In the data rows, zero lies at 4.5, halfway between 4 and 5.
Here are some points, each followed by its number:
[5 5 4 6 2 4 5 5 4 6 5 6 0] 0
[7 3 3 4 6 4 6 1 5 2 4 5 5] 1
[5 5 3 4 3 2 3 6 4 5 4 0 6] 2
[6 2 6 7 3 5 4 6 2 5 5 3 6] 3
[4 2 4 6 3 4 4 5 4 6 4 6 1] 4
[5 2 6 7 5 4 5 2 5 1 4 4 5] 5
[3 5 7 4 4 7 6 4 6 2 1 5 7] 6
[6 6 5 4 3 6 3 5 5 7 7 6 2] 7
[4 3 6 7 5 3 7 4 4 5 5 7 5] 8
[2 7 6 3 6 4 7 1 4 1 7 6 6] 9
[2 6 7 3 4 4 7 6 4 2 3 6 7] 10
[4 7 1 3 6 3 5 8 4 6 5 6 6] 11
[3 5 8 6 5 4 5 2 6 3 6 5 6] 12
[3 1 3 7 5 3 5 7 5 4 5 4 5] 13
[3 2 2 5 5 6 5 7 5 7 1 6 6] 14
[5 6 3 4 5 2 6 3 4 5 6 5 6] 15
[5 4 4 5 3 6 4 4 4 7 3 4 4] 16
[4 3 4 5 3 6 4 5 5 5 3 2 5] 17
[8 5 4 3 3 5 4 6 5 6 7 1 5] 18
[8 6 4 5 3 5 3 6 2 6 5 2 1] 19
[4 5 6 2 6 3 5 3 6 4 4 5 7] 20
[4 4 6 5 3 6 3 5 5 8 7 5 1] 21
New points follow, each followed by the number of its nearest point above by angle.
[6 4 6 7 3 6 4 7 6 6 4 4 3] 21
[4 4 5 5 5 6 5 7 1 5 2 6 6] 14
[4 7 7 3 5 2 6 8 2 2 5 6 7] 10
[5 3 5 4 3 6 4 6 5 8 7 0 7] 18
[5 4 3 3 3 6 3 5 2 7 4 4 1] 19
[8 6 5 3 2 4 3 7 4 6 6 2 5] 18
[7 6 6 4 3 4 3 5 3 6 4 5 3] 19
[5 7 1 5 5 4 4 3 5 6 2 6 4] 11
[3 5 7 4 5 7 5 2 5 6 0 5 7] 6
[6 4 4 5 3 5 4 6 5 5 4 6 2] 0
[2 6 4 6 5 4 5 3 5 3 7 6 4] 9
[5 6 5 2 5 3 6 4 6 4 3 6 7] 20
[3 7 3 2 6 3 3 1 6 2 6 6 6] 9
[4 4 8 5 3 4 4 2 5 4 2 4 7] 6
[5 8 5 2 6 4 3 6 5 4 3 6 5] 11
[4 4 6 5 3 5 3 6 3 4 5 4 5] 3
[4 4 1 6 6 6 5 8 4 5 2 4 5] 14
[4 2 6 5 6 2 5 5 4 2 4 5 6] 5
[6 2 4 5 5 5 4 6 4 6 3 6 1] 4
